In the data rows, the value 128 means zero.
Some points, one per row:
[176 186 114 118 213  96 123 150  60 153 203 111 120 136 143 158  85  76 139 141  47 181 171 125]
[ 72  90   0 173 157  67   0 143 203  60 225   0 199 199 165 138 153  24 174 133 122 145  70 110]
[ 97  48 209 108  78 154 219  60 115 118  11 202  53  22 101 208 141 172  74 127  94 127  52  99]
[128 153 164 174 121 152 167 169  20 157 126 133  55  79  88 156 125 164   0  40 103  81 130 183]
[ 96 132  92 161 163 174 168 135  53 161  87 111 121 166 100 168 178 146 158 138 153  99 110 179]
[130 138  42 149 118 152  82  68 175 120 101  78 177 155 176 101 151  95 134 111 151 160 118  82]
[174  52 126 166 104  97 121 118  66 128 139 100 141 227 122 191 155 156 119  74 139 108 110 201]
[142 123 167 105 176 147 155 127  24 153 103 203  92 145 107 151 157 115 172 127 134 105 203 108]
[157  75  60  93  71 129  28  77 255  84 105  61 249 209 201 137 124 129 202  81 181 149 101  94]
[166  98 130 108 135  89 136 137 102 142 139 162 150 137 114 156 109 140 186 130 115 157 128  99]
[114 145  83 170 182 107  55 160 153 120 229  73 158 145 147 135  92  83 130 110 137 159 160 112]
[ 97 193 139 176 173  67 196 144  68 112 139 148  99  91 123 110 119 130 116 188 101 163 142  99]
[ 83 144 175 130 126 119 138 106 146 130  92 124  87  63 176  91 106 186 202 160 162 112  80  76]
[107 117  72 118  32 173  63 100 204  94 136  92 175  98 187  94 102  47 211 111 127 130  87  31]
[139 135 107 129 164 138 135 159 103 133 141 138 134 141  53 185 146 134 147 189 130  91 153 178]
[148  53 137 136 122 129  93  99  90 141 208  49 165 214 147 153 153 138 106 142 131 128 131 168]
[125  91 186 127 144 152 144 122 174 192  76 174 168  23 149 118  57 129 148 144 143 105 116  43]
[151 131  66 117  73 113  74  99 249  68 122  62 201 196 167 100 128  61 216 132 143 161 113 135]
[138 112 181 124 147 172 163  88  89 179 147 123 130  81  87 143 151 150  90 110 190  49 151 115]
[115 159 176 133  44 161 119 149 178 162  79 139 129 123 163 141 127 133 130 128 104 138 134  72]
[ 96  86 223 113 123 156 170 115 199  76  57 151  70 131 159 186 109 130  93  84 164  96 127 188]
[107  82 165  94 127 147 190 113  34 137  52 183  50  69 143 171  96 191  79 116 150  89 160 120]
[161  78 118 101  93 197 168 145 136  92 113 144 107 105  55 160 144 113  80 101 148 148  81 110]
[137 198 107 157 183  47  99 185 134 155 148 113 128  98 130 117 180 136 139 110 175 137  86 135]
[161 118  67 153 160  91  84 155 103 147 162 144 130 171 156 166 198 127 110 137 111  47  63 116]
[142 192 176 187 178  60 158 189  12  91 143 169  56  98  37 123 151 187  84 177 128 107 133  83]
[155 185 174 165 116 106 131 153  41 124 204  87  64 182  53 128 223 174 113 102 131 153 135 177]
[144 229 131 119 201  67 151 207  91 121 121  99 116 147  86  97 168 178 130 117 128 112 190 171]
[110 121 128 112  91 153  81 118 235  71 193  87 245 155 181  72  88  69 193 139 101 144 120  65]
[171  64 142 134 108 131  72 125 192  93  68  71 166 153 150  88 128 116 134 137 114 140 141  85]
[154 110 126 137 108 112  58  84 230 100 163  65 157 122 191 101  96  75 106  99 118 111 110 142]
[114  77  94  93 116 107 108 167 129 164 151  90 134 130 132  97 133 137 176 160 103 108 130 135]
[117  23  51 161  84 151  63 127 162 129  95  39 119 244 173 208 162  61 100  62 186  96  55 191]
[132 112 126 102 170 138 203 122  80 124 155 109  46 174 113 102 147 163  62 129 168 106 111 133]
[172 173 138 170 160 156 142 126 123 105 112 178  76 112  97 135 115 196  95  88 138  99 151 133]
[117  41  83 188 109 113 102 114 200 114 182  28 145 167 145  76 131 131 182  89 188 100  83 123]
[183 142 178 163 135  66 157 166 134  68 107 140 126 183 131 185 228 186 133 125 118  94 119 141]
[109 206  98 138  99 186 175 139  79 131  83  80  89  65  77 143 166 149 146 131 131 116 109 177]
[ 82 140  61  93  71 138  73 129 220 103 156 101 103 136 162  70  94  88 189 129 126 170 138  73]
[ 61 100  60 132 103 128 190 138  44 121  69 158  50  44 116  85 124 128 131 156 172 123 155  91]
[ 57  71 195 141 166 176 208  98   0 128  99 131  44  15 105 175 148 199  28 136 117  95 131 106]
[130 129 109 138 123 127 145 110 128 176  82 172  59 136 165 105  77 122  75 114 107 126 101 148]
[122 137 119 112 139 144 165  49  83 160  57 163 150  40 112 114 124 145 117 156 166 125  89  97]
[175 222  66 143  97  58 133 142  67 187 170 103 166 224  83 136 152 173  74 163  57 104 165 118]
[101 147 204 170 154 101 148 128 121 141 139 110 170 138 107 134 110 126  92 138 144 149 215 104]
[152 141 146 185 172 113 131 165 131 151 156 136 131 145  96 147 145 116 185 166 121 122 113 144]
[108 116 178  82 134  98 214 124  28 139 109 120  32  91  81 135 131 165  98 140 143 100 166 137]
[109  87 121 176  70 138  35  90 255  62 127   0 180 199 165 131 116 115 180  69 127 141  61 154]
[140 122 138  78 162 108 236 129  20 174  70 186   0   0  66 191 115 166 111 187 155  76 167 170]
[103  72 124 128 110 144 104 173 145 102 138 126  90 136  78 133 104 128  73 102 146  99 145 159]
[162 131  80  81 172  53  76 173  29 144 126 125 148 174  99 193 228 170  69 138 132 119 171 200]
[128  93 194 152 113 167 158 118 174 116  90 152 112 108 207 141 165 130 195 150 123 158 113 114]
Then 10 other points, each followed by its number:
[124 106  95 168 144 151 165 156 107 113 124  98 153 138 166 135 102  99 112 134 176 129 131 135] 0
[151 111 126 147 157  95  57 130 135 138 188 132 154 170 184 153 151  84 169 185 110  85 101  77] 1
[162  90 200  91 156 103 179 133  76 200 176  87 118 163  78 179 157 192 145 121 111 152 138 214] 2
[157 137  92 157 140 104  96 209  93 163 151 143  98 187 114 116 145 163 110  69 107 101 174 131] 3
[132 163  87  93  93 229 187 146 146 102  78  97  91 145 109 147 106 128 111 127 141 116 144 153] 4
[183  88 130 146 125 159 205 158  31 129  52  86  87 163 139 175 169 137  80 143  65  57 136 206] 5
[ 59 184 126 150 124  82 129 151 169 149 106 135 187  74 121  85  99  52 188 119  69 123 135  59] 6
[148 225 115 185 229  72 151 192   0 187 184 157 109 185  60 115 157 180 162 151  80 143 106 161] 7
[145 103 115 163 104 139 175 215  93 104 148  79 167 182 124 133 104 166 105 102 200  98 136 179] 8
[163 167 162  61 160 117 248 122  11 158  82 129   0   0 121 144 105 143 135 172 121 101 123  99] 9
Which three of these numbered points are nearest to each point below, looking only along the 3 directions in which the first points spread most? Their numbers follow each, nearest first.
[165 137 112 118 107 148  87  84 106  89 176 112 136 109 118 113 125 102 112 149  53 101 131 173] > 0 1 8
[ 78 144 176  87 177  87 255 107  52 169  49 245  54  23 127 154 163 174  88 126  79 114 110 151] > 9 5 4
[108 117 140 168 115 190 154 151  78 100  21 166  80 131 149 145 136 158 135  94 173 131  72 132] > 4 0 5
[122 193  91 136 143  45  99 178  86 141 166  66  56 168 106  79 184 150 133  92 165 138 114 144] > 3 8 2
[130 209 147 123 189  69 146 255  30 143 169 155 120 165  57 163 147  97 100 158  87 104 160 172] > 7 3 2
[131 188 143 119 130 132 168 110  58 156  99 243  87  16 138 164 111 161 136 180  80 160 173  96] > 9 4 6
[124 203 181 125 179 118 161 109   0 181 110 204  80   5  48 130 122 187  88  99  26 128 168 162] > 9 2 7
[ 80 128 121 118 105 154 198  87 156  96  37 165  87  77 113 150 158 139 129 142 159 133  99 151] > 4 0 5
[142 169 196  81 156  66 143 139  47 182 117 105  87 245  42 174 128 162  61 106 142 101 125 182] > 2 5 3
[103 163 193  93 134 171 197 128   0 177 113 166   2  38  42 144  97 209  74 142 124  74 109  61] > 9 5 2
[ 95  83  63  79  67 138 240 102 137 141  85 143  99  93 170 180 162 155  93 181 147 159  83 132] > 4 0 8
[146  90 167 157 139 201 122 178 196  96 179  80 126 175 168 155 106  78 101 124 185 116 102 115] > 0 4 1
[160 167 110 144 138 139  34 155 162  94 189  25 170 161 130 123 133  97 191 145 128 167 147 123] > 1 0 3
[158 120 115 117 143 115  92 147 170 117 210 102 199 195 165 174 130 116 168 237 109 161 113  76] > 1 0 6
[169 104 152 153 192 155 100 158 103  91 145  66 129 255 182 179 201 174 113  88 179 158 110 191] > 8 3 2
[200 108 104 156 168 169 112 195 133 156 157  43  96 240 165 107 193 210 156  93 183 124  97 143] > 8 3 0
[108 114 129 192 144  94 138  67 134 102 125 137 122 148 102 115  88 139 125 123 176 187 148 168] > 0 4 8
[196 198 152 121 160 114 123 168  70 167 150 137 157 199 105 134 176 104 146 112  91 200 147 172] > 3 2 8
[ 96 132  60 186 114 167  93 116 133  97 116 144 141 162 102  79  92 124 141  54 113 114 150 137] > 0 1 4
[142 143 166  61 125 110 148 141 164 151 146 184 133  87 163  52  36  92 186 152 125 228 185  84] > 6 1 0
[107  97 149 110 138 137 135  39 176 133 109 173 180   0 102  71  64  84 180 146  96 145 169  24] > 6 4 0
[190 125 120 131 164  70  95 156 202 131 236 102 198 178 151 153 143 124 167 155 194 190 107 177] > 1 0 3
[161 124 133 187  57 109 178  96 144 110  89 149 127 125 116 164 125 164  70 107 149 143 128 134] > 4 0 8
[121 165 128 198 149  97  74 129 142 155 181  97 177 144 174 107 172  93 160 169  43 153  86 113] > 1 0 6
[142 114 134 104  92  89 100 113 136  55  79  96 161 146 101 222 108 111 133 113 103 126 100  27] > 0 4 1
[204 173  86 152 122 104 102 148  95 103 138  82 169 216 123 182 214 146  97  43 196 118 108 166] > 8 3 2
[ 45 124  92  32 149 196  96 167 166 163 157 150 204  21 158 110  91  81 182 130 114 175 109  70] > 6 1 0
Now 10 new points, numbered from 0 again:
[136 118 109 114  73 183 197 142  79 140 148 144  93 142 110 217 122 130  99 113 133  52 151 163] 0
[169 110 116 116  76 177  92 100 239  97 144 151 136 131 160 122  47  35 174 103 109 160  81 106] 1
[124 159  73 131  96 102  75 149 141 125 168 142 166  69 191  75  69  98  98 111 107 148 136  69] 2
[120 144 113 116  89 124 110 145 197 144 183 187 182 103 137  65  91 160 142  91  94 152 159  93] 3
[142 114  96 126 134 134  82 133 156 122 146  63 156 134 158  28 121 147 124 109 127 152 137  64] 4
[ 93 113 102 137 120 135 106  73 255  97 137 111 174 176 187 122 100  64 135 101 164 174 155  87] 5
[130 128 174  87 105 138 208  86 106 166  31 190  97  96 106 142 169 141 119 137 110 122  81 124] 6
[149 173 101 120 166 122 125 146  30 107 143 144 204 186 126 186 168 143  92 140 110 182 160 171] 7
[181 112  27 131  74 159  49 126 183  94 159  47 221 249 134 156 112 110 122 113 135 156 102 117] 8
[135 158 116 152 172  88 106 147  20 138 136  90 108 107  99 100 142 140  56 157 139 135 122 140] 9
Which three of these numbered points are nearest to each point below, looking only along the 3 directions in which the first points spread most? Their numbers follow each, nearest first.
[ 94 114 183 112  95 180 184 114 153 154  49 229  79   0  81  93 125 115 142 129 108 142  78  79] > 6 3 0
[ 54 182  98 123  95  76  72 148 124 161 192 163 199 150 155 110  22  87 151 144  58 202 124  82] > 2 3 4
[143 145  81  95 101  90  34 138 231 131 171  87 205 255 196 151 111 140 140 122 154 171 119 192] > 8 5 4
[165 168  97 140  99 138 113  86 223 128 152 124 164  68 173  97  86  94 151 148 137 198 122  78] > 2 3 4
[129 106 130  83 121 110  92 140 177 100 215  62 173 166 151  88 110 128 155  98  78 153 116 121] > 4 5 2
[118 113 148 153 162 102  37 112 183 101 158 145 156 120 161  58  23 100 135 114 114 111 170  80] > 2 3 4
[167  60  58 199  87  85  18 144 208  97 180  26 194 255 159 122 119  81 176 106 173 105 122 147] > 8 5 4
[130 133 145 111  99  53 111 149 131 128 190 135 179  55  97 135 113  78 191 162  68 138 189  71] > 2 3 4
[134 192 119 170  89 177  14 113 253  59 162 106 205 199 160 120 102  73 161 105 168 163  96  95] > 5 8 1
[157  93 175  85  98 157 250  95 159 109  95 175 105  42 109 104 148 158  88 122 119  96 149 130] > 6 0 9
[136 167  63 162 181 122  40 118 158 120  87  90 179 121 134 123  74 133 106  77 142 209 183 170] > 4 3 2
[133 119  28 170 140 130  62 125 208 130 207 119 210 216 175 126 107 115 121  69 197 158  96 148] > 8 5 4
[116 182  94 130 162 123 139 160  75 157 206  46 144 194  89 163 167 120  77 143 169  99 122 117] > 7 9 0
[132 167  89  74 100 133 127  99 139 177 157 153 161 125 145  45 109 104 166 154  83 146 132 100] > 2 3 4
[ 97 124 134 154  99 118 144  93 147 112 187 157 131  49 124 133 123  71 144  73 124  97 107 107] > 3 4 2
[153 126 169 162 176  72  32 110 204 118 171 145 169 204 139 176 186 118 125 189 114 187 122 123] > 4 8 2
[175  83 176 140 127 141 169  97 131 141 115  82  86 150  58 190 156 240  65  91 175  23  89 149] > 0 6 9
[ 54 117  70 135 103 169  54  43 202 162 174 107 191 172 190 127  91  69 194 101 125 225 105  50] > 5 1 4
[136  92  83 126  60 141  43 128 153  72 153  24 175 233 131 163 125  80 157 106 164 114  55 127] > 8 5 4
[178  82  47 160 102 206 103 106 219  90 166  62 177 200 189  97  87  96 124 123 116 127  38  80] > 5 1 8
[124  85 133 114  52 154  67  82 218 134 126 199 136 122 205 103  98  97 169  88 147 187 146  83] > 1 5 4
[ 82  76  97 105  94 118 216 163 131  67  38  25  54 188 135 147 179 186  84  56 159 104  64 168] > 0 6 7
[141 128 155 115 171  81 100 128 150  67 225  31 137 206  51 130 152 111  97 162 146 137 155 165] > 7 9 4
[ 85 183 211 118 185  46 165 159   0 217 139 175  46  79   0 106 140 182 104 122  51  95 217 139] > 9 7 0
[111  80  69 117  97 113  51 174 221  80 177  26 204 212 168 111 116  43 163 117 172 150 127 156] > 8 5 4
[143 132  90 172 168  71   6  98 239  98 250  73 218 228 212  66  82  67 170 135 145 133 131 183] > 8 5 4
[155  48 175 179  80 213 138  86 176 147 101 165 138 109 125  74 101  68 202 124 118 193 178  33] > 1 3 2
